In the rows, zero is written as 128.
The same turns and mirrors carry the whole set onto itself, and each row onto the other rows of its family. Which rows share a family with each named row? Give them in list order.
These 32 rows form 4 families of 8 rows each.
pag: [146 101 116 163 101 154 155 103]
luma: [130  97 153 137 117 166  93  98]
far: [116 137 124 134  94 176 142 133]
zav: [139  91 129 169  93 139 130 129]
Zod: [140 152 140 134 143 148 135 108]
Zutek: [116 134 166 147 112 151 148  84]
Tik: [142  94 119 107 132 142 114 122]
Rivu: [124 146 121 147  82 162 119  97]
luneg: [121 100  92 134 129 140 115 133]
fise: [103  92 135 158 103 173 104 105]
rigef: [125  95  99 131 118 141 110 136]
gafu: [117  84 141 131 148 132 139 122]
teg: [103 138 135 110 137 153 127  91]
tomet: [145 131 130 121 136 128 152 122]
Sesu: [122  86 143 150 134 116 125  93]
ren: [113 132 110 141 113 128 166 120]
Zelas: [119 125 139 140 106 166 120 154]
Ratu: [116 127 150 135 107 128  88 102]
Loga: [117 126 109 154 138 160 109 136]
simu: [ 96 127 149 114 129 140 103 117]
fus: [126 102 113 144 124 166 169 119]
gora: [126  91 141 144 136 117 116  86]
Senof: [100 137 149 123 127 139 100 122]
lobib: [102  78 124 143  87 146 123 111]
mog: [123 103 124 138 126 128 138  65]
doz: [142  92 115 155 104 154 158  97]
Vuno: [125 101 153 125  92 133 150  84]
rak: [140 137 128 119 128 121 153 114]
Buvak: [121 142 121 128  97 179 133 127]
mopa: [101 136 144 171  99 152 145  97]
zolef: [120 128 171 144 102 154 142  87]
fitad: [ 97  96 134 157  94 166 106  98]

Same family as simu: pag, luneg, fise, Sesu, rak, Buvak, zolef
Same family as Zutek: far, rigef, tomet, gora, Senof, doz, fitad
Same family as mog: Zod, Tik, Zelas, Ratu, fus, lobib, mopa

The same turns and mirrors carry the whole set onto itself, and each row onto the other rows of its family. Which rows share a family with each named row? Give them in list order.
These 32 rows form 4 families of 8 rows each.
fofe: [129  99 100 126 127 120 104 122]
tigo: [133  94 107 138 127 121 114 122]
voteg: [ 98 150 150 131 116 132 140  99]
Gud: [133 132  95 128 119 118 116 162]
rut: [132 121 107 119 113 137 140 170]
Zaz: [158 171 138 108 114 126 123 112]
Dinaf: [124  92 110  98 115 143 123 128]
feri: [158 165 145 105 110 136 136 113]
numak: [130 124 103 109 112 136 132 168]
fab: [159 163 147 112 112 135 141 114]
pediz: [134 119 109 132 116 132 141 167]
Pem: [ 97 152 147 133 118 129 135  99]
Seki: [161 164 148 119 114 132 142 112]
Feku: [124 100 100 110 122 126 101 121]
muvip: [123  97 103  98 117 136 110 126]
toz: [160 169 141 123 116 123 131 109]
fufo: [133  88 114 139 126 129 128 126]
zub: [156 169 139 102 111 132 129 112]
toved: [ 95 157 142 124 118 127 124  96]
Pitid: [129 131  95 115 115 123 115 164]
funo: [161 166 144 124 117 127 137 110]
togul: [ 95 157 141 117 115 131 123  98]
genan: [158 171 138 116 117 124 126 109]
Duk: [131  87 120 127 120 139 136 127]
paru: [ 95 155 141 115 114 135 130  97]
nulof: [ 97 155 143 130 119 127 128  99]
fem: [135 127  99 139 121 119 124 164]
Fevip: [137 122 105 138 120 124 135 165]
tobof: [128  86 116 110 118 146 135 130]
Kosu: [128 129  98 109 113 132 123 166]
koza: [ 97 151 150 122 114 136 140  99]
lib: [ 96 153 146 116 115 138 137 100]

Same family as lib: voteg, Pem, toved, togul, paru, nulof, koza
Same family as Seki: Zaz, feri, fab, toz, zub, funo, genan
Same family as Gud: rut, numak, pediz, Pitid, fem, Fevip, Kosu

The same turns and mirrors carry the whole set onto itself, and each row onto the other rows of its family. Which rows share a family with each named row? Give them in list order.
These 40 rows form 10 families of 4 rows each.
nas: [140 152 135 113  95 115 116  95 111 146 129 110 154 160 136 141 126 118
 107 149 157 105]
Diz: [136 140 128 102 116 128  97  83 141 130 118 112 152 159 125 157 119 120
 129 148 129  92]
biv: [143 113 140 107 118 123 123  92 157 105 118 100 136 151 144 161 124 149
 118 128 130 124]
Tudo: [123 155 117 123 116 152 145 138 151 177 105 112 132 121 100 133 105 140
 113 135 110 108]
gezu: [149 116  97 142 143  95 129 122 151  97 144 139 130 100 142 114 122 125
 152 143 138 131]
kis: [159 127 108 125 125 104 109 125 133 124 127 134 107 112 129  96 134 165
 144 127 111 151]
sasu: [122 139 144 142 148 132 126 136  89 141 124 118 132  97 153  91 100 117
 115  98 141 125]
dinu: [113 110 114 140 147 113 125 132 151 105 124 136 113  95 122 112 120 140
 164 133 115 147]
gorep: [134 156 134 156 144 138 172 121 164 143 126 134 152 116  86 130 121 112
 119 136 136 117]
boki: [158 122 117 141 115 105 116 126 165 121 107 122 122 126 126 119 144 119
 155 122 131 169]
mavu: [162 107 113 158 149  98 123 123 165 108 131 127 132 121 128 117 118 117
 146 129 115 150]
risif: [ 92 176 129 140 137 132 129 140 142 161 111 148 122 104  95 123 130 123
 115 133 128 108]
geti: [130 163 124 135 157 116 153 138 130 164 115 152 122 125  90 123  97 123
 126 147 120 110]
ridal: [101 144 142 147 152 146 120 123  85 149 145 123 154 109 161 123 125 115
 124 113 125 116]
Ler: [129 179 122 140 136 130 145 128 141 160 105 118 106 129  79 119 120 147
 132 131 120 113]
ronu: [149 117 149 122 105 102 110 114 148 116 127 114 154 135 132 138 149 159
 118 163 137 106]
nirov: [115 130 161 154 152 142 127 118  85 159 119 117 135 114 157 125 103 106
 121 127 122 134]
Fid: [113 153 158 166 130 152 137 146 102 148 145 126 136 107 136 108 123 120
 105 119 107 130]
pokop: [117 160 142 128 148 152 101 127  97 118 118 118 107 131 164 110 129 106
 105 134 105 124]
zerom: [150 118 104 117 136  96 103 103 147  98 132 123 138 137 137 119 116 113
 162 111 120 132]
tero: [120 137 134 127  99 101 121  73 165 104 116 121 150 142 132 153 126 117
 125 132 140 124]
Bodi: [102 162 131 143 128 130 168 141 135 167 123 139 132 137 107 136 103 135
 107 120 132 107]
Til: [115 146 115 141 165 157 120 134  76 141 105 125 126 114 140 109 106 132
 119 129 126 128]
ziz: [112 116 156 129 142 163 110 131 112 136 129 137 122 117 174 139 117 111
 121 119 128 135]
bami: [139 115 129 146 139  88 125 138 138  98 147 135 129 112 130  92 145 139
 147 134 128 140]
Nub: [140 177 102 144 119 111 164 120 146 133  99 108 136 122  90 110 111 126
 107 145 132 123]
Zeto: [170 131 111 139 121  87 122 136 140  97 113 131 155 120 155 121 131 126
 148 134 129 142]
Mem: [126 144 132  99 101 134 110  93 162 113 121 118 159 138 125 147 139 123
 127 166 121 109]
Gub: [154 118 141 138 142  93 122 119 136  95 148 120 116 122 137  99 130 106
 153 139 140 145]
Mufip: [141 138 140 107  99 124 104  97 137 105 109 119 148 143 147 146 148 130
  95 136 135  96]
valar: [133 169 121 145 112 137 161 138 152 155 108 121 140 102  96 133 130 141
 104 142 108 110]
bel: [124 179 118 129 160 153 139 113 139 163  92 111 117 113 107 122 116 110
 117 121 130 103]
rom: [118 121 136 129 109 108 113 102 137 138 120  96 173 137 137 159 116 119
 131 121 148  88]
Pek: [113 141 129 161 149 156 128 103  83 156 142 113 118 126 126 103 112 108
 115 129 125 117]
Nalub: [ 87 141 131 135 147 167 122 133  89 126 135 120 140 138 140 106 120 130
 107 125 134 109]
lene: [117 185 100 131 118 145 154 138 149 145 111 123 117 113  98 121 125 139
 114 122 134 119]
fali: [162 112 114 143 122 108 106 120 132 103 129 124 113 117 146 128 154 123
 142 157 132 155]
revu: [138 132 138 127  97 113 116  77 137 108 126  99 146 111 163 157 126 128
 110 140 135 111]
buras: [128 125 149 105  97 118 101  97 133 119 107 113 145 170 124 145 132 129
 111 148 131 121]
Lunit: [124 142 147 143 159 150 110 118 102 141 120 111 120 122 164 110 107 101
 120  93 134 133]

Same family as buras: gezu, nirov, lene
Same family as ronu: Fid, zerom, bel
Same family as geti: boki, Nalub, revu
Same family as biv: risif, Zeto, Pek
Same family as Mem: Tudo, sasu, Gub
Same family as bami: Diz, valar, Lunit
Same family as pokop: kis, gorep, rom
Same family as tero: Bodi, Til, fali

The same turns and mirrors carry the whole set onto itself, and each row onto the other rows of its family. Which rows share a family with each named row? Give them in list order.
These 30 rows form 5 families of 6 rows each.
medif: [114 126 123 140 145 141 143 157 137]
nake: [121 157 132  96 126 100  93 121 108]
ket: [108 107 100 155  99 119 123 130 127]
kad: [118 107 122 158 117 123 144 138 149]
zagod: [132 156 156 101 144 105 118 131 131]
regep: [133 136 112 133  98  97 111  98  96]
Lak: [124 148 153 164 125 141 145 136 128]
Gal: [120 147 117 105 156 125  97 136 141]
veve: [123 140 130 120 161 133 126 149 149]
Dapin: [109 142  97 110 136 125  86 134 118]
nez: [123 133 108 115 126 102  83 112 145]
zek: [110 120  93 134 103 108  91 118 126]
Lafed: [151 137 152 139 130 105 150 113 134]
dekim: [144 148 126 117 118  91 103  93 114]
pes: [132 134 130 118 143 106 105 120 166]
nuv: [130 121 137 140 139 117 135 133 168]
geruk: [102 120 103 146 125 141 133 154 116]
Menod: [131 173 147 123 139 122  93 114 132]
lop: [112 142 129 169 103 141 132 133 104]
befeb: [109 151 115 151  98 131 100 120  94]
gida: [153 149 146 119 134  95 123 101 133]
figik: [ 99 128  89 131 120 133 104 143 107]
kemop: [116 128 145 144 114 124 159 150 108]
ripa: [129 142 163 124 138 117 151 145 130]
vafi: [106 129 121 139  95 118 134 141  86]
met: [132 125 118 153  95 106 138 110  97]
mit: [108 143 115 116 102 107 101 126  86]
Tulut: [141 125 138 156 111 110 159 118 117]
pider: [118 167 124 128 116 122  80 110 108]
firo: [134 164 161 140 143 132 126 127 142]

Same family as vafi: nake, zagod, kemop, ripa, mit
Same family as zek: ket, kad, nez, pes, nuv
Same family as Tulut: regep, Lafed, dekim, gida, met
Same family as Lak: Menod, lop, befeb, pider, firo

The same turns and mirrors carry the whole set onto itself, and each row onto the other rows of its family. Which rows share a family with each named row? Give them in list order.
These 36 rows form 9 families of 4 rows each.
bakeb: [161 115 130 142 146  77 114 142 103 145 172 107 137 125 130 144 135]
mutug: [119 133  94 135 180 149 132 128  93 147 148 127 152 111 150 142 144]
deso: [117 176 111 125 165 146 110 123 110 162 148 110 137 107 143 149 138]
piral: [123 143 117 116 157 132 101 145 153 166 116  85 138 150  96 135 103]
bom: [138 113 123 157 167  99 124 148 117 117 185  80 105 127 124 133 137]
Dise: [146 131  94 158 158 131 150 166 141 155 143 141  95 150 112 136 155]
maza: [126 145 102 126 159 117 132 126 106 150 164 120 160 104 156 150 130]
bugag: [100 135  80 131 157 136 131 143 147 126 154 138 102 130 111 155 152]
Tute: [151  95 125 160 176  90 119 143 104 154 160 115 134 139 146 146 123]
zevoz: [131 146 150 129 139 132 116 146 144 151 134  64 101 127  99 134 120]
duf: [135 162 119 131 158 134 130 125  89 155 180  98 120 100 118 145 135]
Riba: [132  96 105 179 139 106  99 126  94 147 162  89 124 128 125 136 154]
loma: [123 149 144 145 162 112  89 136 135 169 131  67 124 153 112 149 117]
vinor: [122 121 142 147 146 148  97 133 131 178 111 111  93 142 112 135 114]
durur: [111 143 105 133 159 139 136 124  91 167 154 129 144  98 142 141 146]
ran: [149 139 108 134 179 120 119 143  93 143 171 133 139 107 146 129 130]
dup: [112 102 116 141 138 144 117 137 146 149 123 141  79 134 111 138 135]
Fute: [131 112 111 170 144  81 111 156 139 122 161  94 112 149 129 159 142]
vik: [139 113 114 161 155  81 125 146 117 136 166  97 150 138 147 152 119]
sido: [123 109  77 136 148 132 124 164 150 137 134 140  97 139  96 135 145]
dabus: [114 112  76 146 129 139 132 159 152 150 117 112 122 138  85 139 141]
bufo: [138 143 126 133 156 147 102 144 125 182 104  92 134 151 101 147 112]
rola: [116 124  80 119 146 129 130 155 164 136 135 126 120 148  88 147 125]
Resim: [116 127 111 131 145 146 106 146 148 167  99  76 141 135 101 122 128]
Digo: [136 140 135 121 153 135  87 141 132 185 109  84 126 140 102 126 122]
kiza: [128  92 129 174 153  81 121 149 113 144 154  89 131 141 140 139 137]
Mub: [108 148 124 142 142 142 127 153 136 170 116  88 132 141  81 131 110]
nofur: [123  95  91 122 147 132 127 154 159 123 123 129 111 141 105 145 149]
bab: [138 120 117 122 167 115 128 120  97 164 162 140 141 107 146 150 140]
gif: [123 151 109 133 150 134 151 120 106 179 156 113 136 119 111 138 177]
mumu: [130 108 122 173 181 103 132 151 130 145 151  76 126 154 127 113 159]
fuz: [140  95 129 162 143  83 119 138 107 146 151  86 146 146 128 161 141]
vudi: [150 141 153 118 158 123 114 135 144 177 119  88 119 133 128 121 155]
Bipu: [120 143  98 142 149 153 145 162 145 127 151 116  84 122  96 137 127]
Panu: [ 97 114 105 130 140 134 138 157 162 128 125 105 118 132  88 121 136]
Kodog: [120 123  94 155 154 142 101 113  85 156 156 106 131 105 136 127 157]

Same family as dabus: Tute, Resim, bab
Same family as piral: maza, vik, rola
Same family as sido: durur, Digo, kiza
Same family as fuz: mutug, bufo, nofur
Same family as gif: Dise, mumu, vudi
Same family as bugag: deso, loma, Fute

